In the rows, 128 means zero.
One turn moves each row of this set onto another row. After a few examples, where does it send each row asked below?
beber: [113 142 135 106 140 134 123 115 133 146 140 161 142 125]
Muniz: [140 131 159 126 122 151 131 156 142 120 149 151 136 126]
Rutuf: [132 124 139 113 138 122 141 130 136 131 116 173 167 140]
zir: [151 139 144 134 167  84 123 161 154 127 153 164 134 131]
samo: [134 140 159 112 125 132 131 169 132 142 153 170 141 131]
Zofa: [139 105 130 110 130 106 120 125 130 111 112 148 150 139]
soko: [118 115 159 121 137 115 149 158 138 116 129 180 132 147]
bado: [135 108 118 137 144 139 132 144 127 125 157 150 134 129]
rugud: [125 144 138 105 125 141 123 154 129 135 142 154 122 124]
voper: [146 138 148 143 157  89 115 156 162 138 148 166 134 133]
rul: [114 122 144  91 133 103 121 122 130 134 155 144 106 137]
gupe: [117 122 142 145 143 134 135 131 143 135 128 168 156 141]
Volu: [171 139 165 120 152 105 131 128 143 113 166 171 122 140]
ranid: [126 113 154 121 129 105 108 115 121 108 123 149 128 143]
Lod: [169 150 160 122 162  96 129 131 135 117 155 168 127 144]
Dil: [135 122 146 131 164  79 110 144 151 124 160 168 126 123]
dera: [168 144 143 129 165 100 125 121 137 118 159 151 120 142]
Dape: [168 145 162 121 147 102 126 118 149 120 156 156 117 144]
lud: [144 129 144 137 161  88 114 146 163 129 160 159 138 118]
zedi: [142 138 143 131 170  78 108 139 146 131 153 160 133 128]
Lem: [125 137 153  96 122 114 108 131 124 137 121 163 152 131]
rinu: [167 137 153 136 159 109 129 124 132 113 160 175 122 144]
Sefo: [129 109 135 114 143  95 114 117 120 108 116 155 131 148]
Murom: [115 126 143  84 134 105 127 141 144 116 152 145 109 128]
zumir: [137 112 115 119 134 133 133 149 133 112 138 142 122 129]
Mek: [120 140 133 114 142 123 112 108 151 140 139 138 142 126]
Fidin: [166 141 152 137 155 107 123 110 139 123 152 161 118 150]
kizif: [144 144 147 128 167  79 114 152 151 132 152 160 123 133]
vebip: [138 130 150 138 160  80 108 152 150 131 146 172 123 136]
nam: [138 150 145 111 131 144 134 156 147 130 152 155 139 125]
nobez: [130 142 175 112 113 121 115 142 135 127 123 156 131 147]
lemak: [133 130 132 141 144 128 129 134 134 128 117 170 162 145]
ven: [130 130 166  93 120  92 116 137 134 138 126 157 140 148]
mina: [133 105 119 120 149 130 133 135 129 102 154 149 130 121]
bina: [151 136 141 137 171  85 118 145 151 128 154 162 143 125]
barir: [147 120 142 135 138 131 146 148 138 135 130 168 163 148]
bef: [168 142 154 119 161  87 126 124 137 114 155 155 121 143]
lekov: [104 117 159  97 135 104 136 138 151 117 142 149 112 133]
Ket: [133 109 135 101 133 109 150 151 138 112 118 160 129 149]
Peba: [114 127 126  95 136 123 134 138 139 128 141 145 103 133]
simi: [134 153 162 102 125 110 116 137 136 137 116 159 138 151]
Donun: [126 124 134 121 143 126 123 103 137 143 153 145 153 126]
Zimok: [132 101 136 135 138 136 123 127 128 100 148 146 133 125]
beror: [136 117 153 104 128 104 144 162 130 122 130 168 116 157]
naf: [104 125 142 119 140 120 123 108 155 135 142 138 134 128]
dones: [132 116 144 111 140 110 144 168 128 105 128 175 127 144]
dunag: [169 150 151 133 164 108 130 130 134 123 160 165 126 141]
zab: [130  99 126 121 137  97 113 116 129 122 129 137 135 145]

naf goes to Zimok
Dil goes to Fidin
Zofa goes to beber
Now find these:
Murom goes to Sefo
dunag goes to zir
ven goes to rul

One turn moves each row of this set onto another row. After a few examples, where does it send each row asked below?
Kani: [126 111 132  99 114 156 156 144 141 151 129 137 135 131 148 112 132 149]
lufa: [116 161 137 128 141 155 122 117 124 139 122 154 122 132 126 123 148 102]
nup: [132 156 141 122 156 144 105 131 124 147 130 166 133 133 128 117 140 103]
pupif: [147 146 144 110 150 120 118 116 101 124 141 152 144 133 145 134 129 102]
riloz: [135 112 111  86 117 156 144 137 121 160 127 136 140 133 155 116 130 138]
ramab: [143 150 137 117 155 117 103 140 107 139 135 162 140 139 143 133 120 105]
kov: [133 151 146 124 147 154 121 109 118 132 135 156 135 125 126 120 149 102]
davo: [124 115 116  97 107 141 154 148 104 163 128 138 144 136 161 128 127 134]
gif: [125 134 130 160 135 154 123 137 113 123 118 148 119 133 123 144 126 125]
nidi: [120 125 143 101  92 143 162 150 127 156 127 129 131 134 142 120 128 134]
Kufer: [127 143 145 158 145 152 116 144 124 138 126 166 126 130 119 130 134 119]
rem: [116 116 135 109 103 141 166 155 123 154 131 139 140 133 156 125 128 142]
buse: [124 158 133 116 146 140 127 119 119 149 142 170 138 131 124 121 154 102]
das: [144 130 144 145 139 121 126 135  96 115 138 149 140 132 140 150 117 120]
luro: [134 111 106  89 112 149 141 153 109 156 118 133 138 133 136 124 120 143]
dolam: [113 123 120 101 101 148 156 159 102 162 119 140 139 132 137 127 130 133]
lir: [138 117 135  88 104 149 148 141 137 151 126 126 129 133 140 112 123 141]
Tozog: [133 156 141 102 150 115 114 124 119 129 133 148 131 141 147 127 129 100]
kel: [125 121 123 102  91 145 153 147 104 163 122 129 136 137 146 129 124 130]
puraz: [142 132 133 135 143 113 116 142 111 114 128 142 128 142 143 148 105 121]
dufe: [142 114 116  88 102 151 141 140 114 158 121 124 134 135 143 122 121 136]
lamu: [134 116 127  79 117 142 146 154 136 147 127 134 135 133 136 112 121 145]
dele: [144 144 138 105 151 102 123 133 115 133 150 163 145 138 138 131 124 112]
rosi: [138 136 140 154 146 124 114 154 106 131 130 161 134 138 134 146 114 119]
mip: [149 121 128 146 145 119 126 146 112 123 142 160 137 136 124 148 113 136]
zol: [129 135 123 156 139 158 131 132 113 141 133 165 129 128 109 137 142 127]
Pif: [112 128 139  91 104 139 161 160 130 155 127 140 136 131 137 115 133 136]
nos: [131 134 148 159 137 154 131 126 113 121 131 153 131 125 121 137 137 121]

davo goes to rem
nup goes to ramab
lufa goes to Tozog
Now find these:
Pif goes to lamu
das goes to nos
mip goes to zol
dufe goes to kel

One turn moves each row of this set onto another row. After a few examples, where does it send each row asked below?
voge: [101 138 122 143 145 170 133 145 139 125 119 128 109 129 131 134 114  94
 144 114 109 143 134 136 158 122 111 136 124]
gova: [131 136 125 127 145 141 140  87 132  94 141 133 137 111 102 118 117 130
 149 138 119 118 144 115 155 107 124 103 101]
Fedug: [112 124 128 135 142 171 111 133 139  93 139 140 111 104 132 138 117  93
 152 116 108 138 129 141 133 123 130 123 137]
Subi: [111 137  95 140 184 138 145 131 118 112 124 130 117 128 104 124 105 111
 126 125 128 135 122 140 160 123 114 133 116]
bot: [126 140 143 122 140 137 149 107 136 119 130 122 125 134 111 148 114 135
 144 143  91 118 143  99 151 117 137 114 115]
saka: [115  88 130 118 148 120 159 120 127 104 145 125 142 121 143 121 105 148
 126 129 111 120 122 127 136 137 122 137 124]
dovel: [108 108 113 121 143 147 103 151 129 126 125 158  96 116 123 119 123 120
 149 118 145 139 133 143 116 145 110 133 133]
Sefa: [113 103 100 124 153 173 115 134 122  97 136 147 107 157 138 140 131 115
 144 128 110 110 144 127 138 114 123 140 138]
vos: [133 128 109 103 131 142 129 119 137 129 114 123 146 125 119 108 118 130
 136  98 122 104 132  86 138 123  97 122 137]
Dif: [126 101 119 148 151 121  99 121 137 113 146 142 116 108 113 127 133 134
 160 115 116 141 134 138 144 138 116 114 139]
Tig: [107 109 103 117 162 174 139 142 115 118 122 133  90 135 110 121 110 119
 145 118 123 113 150 139 134 111 126 146 130]
pur: [120 133 113 138 152 129 137 142 107 131 128 130 112 111 117 106 124 124
 116 136  85  97 122 106 121 107 125 114 132]
Muvak: [119 126 115 132 139 169 112 122 124 134 129 154 119 138 114 161 119 140
 124 148 120 138 123 111 127 114 136 161 132]
seba: [130 145 117 117 150 119 144 119 113 128 130 143 129 152  94 121 120 146
 119 153 131 110 157 112 140 138 125 129 127]
Gam: [118 150 127 124 127 126 133 107 144 146 116 147 144 105 121 120 106 128
 127 139 137 126 142 121 129 141 127 107 110]
pulus: [120 118 117 104 147 118 127  91 108 118 125 151 118 147 113 109 140 136
 135 141 126 108 130 102 124 129 146 116 112]
fab: [122 109 109 131 157 131 111 129 115 124 152 128  94 117  90 109 143 102
 163 143 126 127 131 121 142 114 120 150 126]
Fizip: [115 111 116 121 158 121 146  96 132 113 131 114 135 102 133 101 119 126
 128 112 111 124 141 104 127 142 107 139 137]
vikat: [127 117 126 120 155 158 119 127 130 110 118 133 133 139 124 146 142  99
 137 121 109 133 137 101 123 123 166 112 149]
luse: [117 123 106 121 142 164 123 106 140 160 131 129 108 109 119 132 128 102
 159 123 128 121 129 121 135  96 128 147 105]
getur: [138 114 133 113 126 134 138 140 134 107 122 144 151 150 115 130 108 139
 131 109 122 122 107 102 145 134 116 120 128]
dosol: [119 144 136 123 123 105 127 122 129 133 145 135 133 126 140 126 142 120
 138 143 118 120 128 117 152 148 130  98 111]
mag: [ 91 136 111 136 129 154 145 137 148 133 127 126 112 133 115 139 113 135
 133 122 127 153 127  91 124 128 130 138 119]
vok: [115 114  88 137 152 147 135 146 133 130 155 127 123 145 151 133 139 134
 119 146 116 115 156 113 147 131 114 123 128]
kenu: [139 122 120 133 151 137 144 106 119 116 107 140 152 139 136 157 129 123
 159 140 153 108 134 125 134 122 117 142 125]
futi: [136 121 120 126 150 133 148 106 127 127 138 129 146 122 130 121 108 132
  99 101  97 109 130 126 138 132 115 130 139]
Bisim: [135 108 122 171 131 125 142 118 141 136 142 142 140 134 135 106 121 127
 147 133 133 100 125 124 123 117 143 140 120]
gakul: [121 112 125 100 143 132 150 131 130  97 108 117 147 125 133 109 117 117
 152 127 130 120 118  88 143 136 114 127 123]
dek: [101 104  99  98 144 146 129 126 122 138 119 136 121 116 112 131 109 133
 157 110 142 107 126 137 126 111 146 112 120]
taf: [109 106 122 104 150 139 107 143 118 137 124 141 116 111 124 140 131  91
 146 161 111 135 119 121 116 125 148 133 126]
lagu: [ 86 120 110 139 125 149 115 146 132 134 132 143 102 145 142 125 133 118
 131 120 129 132 134 128 125 143 124 150 142]
nogu: [122 152 126 143 156 131 133 117 129 104 113 121 127  91 132 137 116 147
 151 145 132 113 122 115 138 133 132 145 150]
rufu: [136 114 128 149 132 127 141 129 119 134 132 147 131 144 111 127 131  99
 137 122 102 128 123 103 115 106 103 112 106]
baviz: [120 120 120 134 134 154 115 154 124 116 159 139 127 112 125 150 124 126
 138 171 112 124 130 129 158 114 125 138 132]
gid: [123 150  98 145 147 158 112 127 121 144 139 140 124 125 123 127 137 108
 119 132 145 123 123 137 158 122 122 154 128]
keto: [109 141 115 109 138 124 127 137 104 127 109 130 117 105 124 151 132 144
 143 140 118 118 135 100 124 121  88 121 130]

taf goes to fab
Dif goes to dek
Now find these:
nogu goes to keto
Sefa goes to Fedug
bot goes to dosol
vos goes to futi

